Rows are one point carried round by a steady rotation, each followed by how many ticks it has turned.
The counts run from 0 to 198.
[-16   1   6 -10   8   2  15  -2  -7 -25   0  -2  -2  20  -1   7  20  -8
   9   7 -14  -2 -21   0   2  26 -10  -7  -9 -12   3   0  -6  -1 -12  -5
   0] | 181
[-13   6   3 -17 -12 -23   7   5  19   8  12   3 -17  -4 -10  15   1  -3
  23  12   2  -5  -6 -10  -3  11 -21   8   8  -7  22  -2   2  11   6   2
  16] | 41
[-26  15  -5   4   2  -1  10  -1  -4  -1   4 -12   2  -3  21   2   0  -3
   1  17  10 -16 -11  13  -3   9 -11  -4 -14  -9  13  20  -5  -5  -3   5
 -27] | 140
[ -1  -1   8  -4 -20  11   7 -17   8 -20  22 -25  -9  21 -12  -1  -2   2
   5  11   7  15   4 -14  -4  18  -5  -3 -18  -8   2   5  -9  -4  -5  11
 -10] | 54
[  0  -2  15  -6 -17   6  -9   3  16 -21   7  -4  19  13 -33   0   5 -13
  11   3  19   1 -17  -4  15   2   0 -10 -10   9  -6  -6  -7 -12  -4  -7
   0] | 116
[-10  -3   9   7  -1   0   8   5  17   3 -13  -1  -8  -8  32  24   5  -2
  13 -25   0  -2   7   3   0  26   0   0  -2  10  16 -12   7  -6  19  -3
  -7] | 81
[-12   0  16 -14   0  -8 -17  18  33  -2  -6  -8 -10  -5   5  -4   4   2
  18   3  -9   2   8  -2  -4   8  15 -16   3 -10   0  -6 -10  19   3  -1
 -19] | 61
[-28   0   0   1  -9   3   1   4   2   0 -14   5  10  18  24   8   6  -1
  -1  -6   2  -8  -6   1  -6   5   1 -23  -6  -5   4   5  13 -23  13  -9
 -19] | 77
[-13  14 -12   2   8  -7  24  -4   8   3   1  -7  12   6  -3  -8   2  -6
   3   9   8   4  -6   1   9  -2  -8  -5  23  11   5   8  11  -7  15 -30
 -24] | 162
[ 19  15 -12   4  -3  -4  19   0  11  -7  -4  -7  10  27 -16   1   2 -10
  11  11  16  12  -8   1  10  -6  -1   0  27 -10  -7   3 -18   7   8   3
  -2] | 110
[ 12   2  15   8  -5  -1   7  -6 -20   3   0 -16  -3  21  -1   3   5  -7
  22   3  11  23  -5   7  -5   9 -19  -3 -16  15  15  12   1  -5  -6  -5
 -15] | 96
[  9  33   9  14 -11  -9   1  -4  -7   1 -10 -21 -14   5  -3  -9   3 -23
  13   2   3   4  -7   0  -4  -1 -11  -5  11   7  22  -6  -5  -1   7 -12
 -18] | 100
[-11   1 -17   3   7  -8  15  -9  21 -11   9   5  12  22  18   9  -1  -1
   4   6  -1  -1  10   0  16   4  -1 -20   3 -25 -19   7  -9   7   1   7
 -17] | 67
[  5  -9  17   7   3  16   9   0  17   9 -14   2  -4 -14   8   0  16 -13
  27  -5  -2   0  12  24 -18  12  -6  -9   3   9  -2  -7  -3  16  24  -6
 -10] | 18
[ -3   5   0 -13  -8  -1  13   3 -11  10  -8 -12   4  20   6   2   9  -1
  16   5  10   2 -12  -2 -35   9 -11 -10  17 -15   8   5   9 -14   9 -17
   5] | 35
[ -9  -7  11  -4   3 -17   4  10   9   5  12  14  -1   7  -7   0  -5 -11
  24   8  17 -10  13  20  -3 -10 -14 -15  -1  17  -1   7   9  22   8  -9
  -6] | 156
[  5   3   9  -5   2  21   9   9  19 -12 -10   3   7  -7  12  10  -6  -2
   5  -4  17  -4 -13  14  -3  25  12   9 -16  -3  -4  11   7  16  12  17
   4] | 133
[ -9  -4  14  -7   4  12  13 -10  13  -9  -1  -6   0  -1 -20  11  13  -6
  10  15  -4  16 -17 -11  18  15 -32  -3 -14  -4   1  -2  -6   3  -3  -3
   9] | 179
[  7  17   4   1 -10  16   0   2  36 -14   2 -17  -7   3   1  -7   4  -2
   4   4  -7   5   6 -10   4  17  16  -6   3  -6   4 -13   1  13  15   5
 -23] | 59
[-17  11   0  -2 -13   2   0  -6   7   4 -20   6  -1  10  27  12  -2  -3
   3  -3   5  -7  -9   6   0  -4 -10 -27  -2  -4  -2   3  10 -16  13 -17
 -20] | 78
[-14   3  -3   2 -19   4  10  -4  12  -2  -4 -13   4  16   7   0  14   9
   9  16  -9  -5  -5   1 -24   8  -1 -20  -6 -38   2   7 -14   0  10   9
   1] | 192
[ 11   5  -1  18  12   1  23 -10  15   7  -1 -10  -5   2   1  -7 -14  -9
  18   8  28  -2  16  15   0   4  -8 -10   3  10  -4  -1   5  11  27   5
  -4] | 153
[  0  -9  11  15  12   0   5   3  -7  10 -16   5  14   4  27   7  11 -21
  21  -3   9   5   4 -16   7  18  -6  -5  -6  -6   7  14  14  -2  -7  -1
  10] | 86
[  8   6  10  17 -11  26   7  -2  19   2 -13   4  -3  -8   4  -6  14 -16
  15  -5   2 -13  11  18  -5   1  -3 -15   0   5  -7 -10   2  13  23 -14
  -5] | 17
[-10 -17   1   6  -3   3   7  23  19  18  -3  11   8  -4  -2  13  16   4
  21  13  -3  -5   2  12   8   1 -11 -16   0   3   5   0  -7  20  21 -16
  -4] | 20
[-11   2  18 -20   3   9   5   3  12  -5  -9   0  -5  -4 -17  12   4  -5
  13  18  -6  11 -22  -5  18   4 -35  -7  -7  -5  -1  -2  -9  12  -3 -15
  11] | 178
[ -4  28   2  18 -10   9   8  -2   6 -14  -1 -18   1 -11  22  -5  -6 -10
   5   4  10 -25   2   9   6   8  -3  -1 -15   5  10   6  -1   1   1  -9
 -20] | 142
[  9  17  17  21  -5 -11   3  -9   9   9  -6 -25  -9  -1 -13  -5   4 -21
  12  -3   1  13  -7   3  -5  10  -4   6  13   7  21  -6  -7   0  12  -2
 -14] | 101
[  0  28  -2   3  -3  17  15  -7   7 -29   9 -17   1   5   0   0   9  -6
   0  -2 -15   1 -17   1  10  16 -11  11  -2  -6  11   0 -10   8   2 -13
  -7] | 184
[  3 -11   2   6  -2   7   4  19  14  12  -3  10  11  -4  -1   9  15   3
  29  19   0  -8   2   4  16   0 -16 -20  -5   7   2  -3  -3  13   5 -29
   7] | 21
[-19  -4  12   0   9  15  10 -13  12  -8   7   4  -1 -11  -4  -2   5 -19
  10  18   8   7  -6  -2  18  22  -5   1 -21   3  -9  17   8   4  -9  12
 -19] | 2
[-16  -1  10 -12 -13   4 -11  23  16 -10  -4  -9   8  -8   6  22  -2  -4
  10  -6  16 -13  -5 -19   4   0   3   4   7 -16   7   0 -24  -3  -6 -12
  -1] | 125
[ -6  -4   7  11  14  -8   7   1  -9  11 -17   5  12   7  30   2   6 -22
  17  -2   5   8  -2  -5  -3  14 -13  -8   4 -15   7  27  15   4  -7   3
   6] | 87
[  4  -1  21   8 -17  22   1   1   6 -10  -3 -24   9   6   0  -9  10   1
  15   3  -5   4   1 -10 -18  10   1 -15 -18 -24   0   2 -12  -2  -6  -6
   7] | 190
[-12  -8   3   2  -4  16   6  -3  12  -7   4  -1  18  -1  11  10   8 -17
   8   1  20  -5  -1 -20  -2  25   7   1  -3 -26  -5   6  -7 -10  -8  22
   7] | 128
[  8   4  12  10 -19 -14   6  -9  10  12  -4  -9  -1  -6 -23  12   5 -12
  26  13  -1  15   5 -12  11  -9  -5  -5   7  -5   5  10 -21   7  -5 -14
   4] | 105
[ -5  18  -7   5  12  -8  16  -3   5 -10  -2  -1  20  12  10  -3   5 -14
   8  -4   1 -21  -7  17   8  -9 -25 -15   8  -2  -2  -4   1   0   2 -27
   6] | 26
[ -8  18   2   5   7  19  22 -12   8 -14  -3  -3   0 -11  11  -2  -8  -8
   1   4   5  10  -5  12  16   3  -7   9  -7   4  -4  17 -11  16   4 -16
 -27] | 6
[  9   5  22  14  13  -5  16  -7  -1  -5 -22  -1   2   7   8  -1  -9 -16
  12 -17  10  15  -8  18  -6   9  -6   2 -18   8   5  13  11  20  13  -3
   9] | 91
[ -2  -8   6  -2 -11   9  16   5 -10   2  -1 -12  12  22  -1   0  13  -3
  15  -1   7   3  -8 -10 -29  21  -6  -8   7  -3  12   2  16 -20   6 -19
  12] | 34
[-20  -8  12   6   1  11   8  22  -6  -9   1  -6  -3   0   9   5  -4  -2
   9 -10   7   4   9  10  -3  -2  -5   0  -8   0   8  15 -22  22   3 -24
 -24] | 9
[  8  19   1 -14  -8  23   9  -2  10  -7 -13  10  -6   6  -2   1   5 -25
  12   1   6   8 -12 -10  -6   0 -15  -2  27  -6  -3  -6  10   8  12 -12
   4] | 173
[  2   1   5  -3 -20   9  12  -5   4  10  17 -16  25   3  -7   5   3   3
  14  -1   4  15  -4  -8  -6  -6 -23   1   1   6   9  14   6 -12   6 -28
  12] | 32
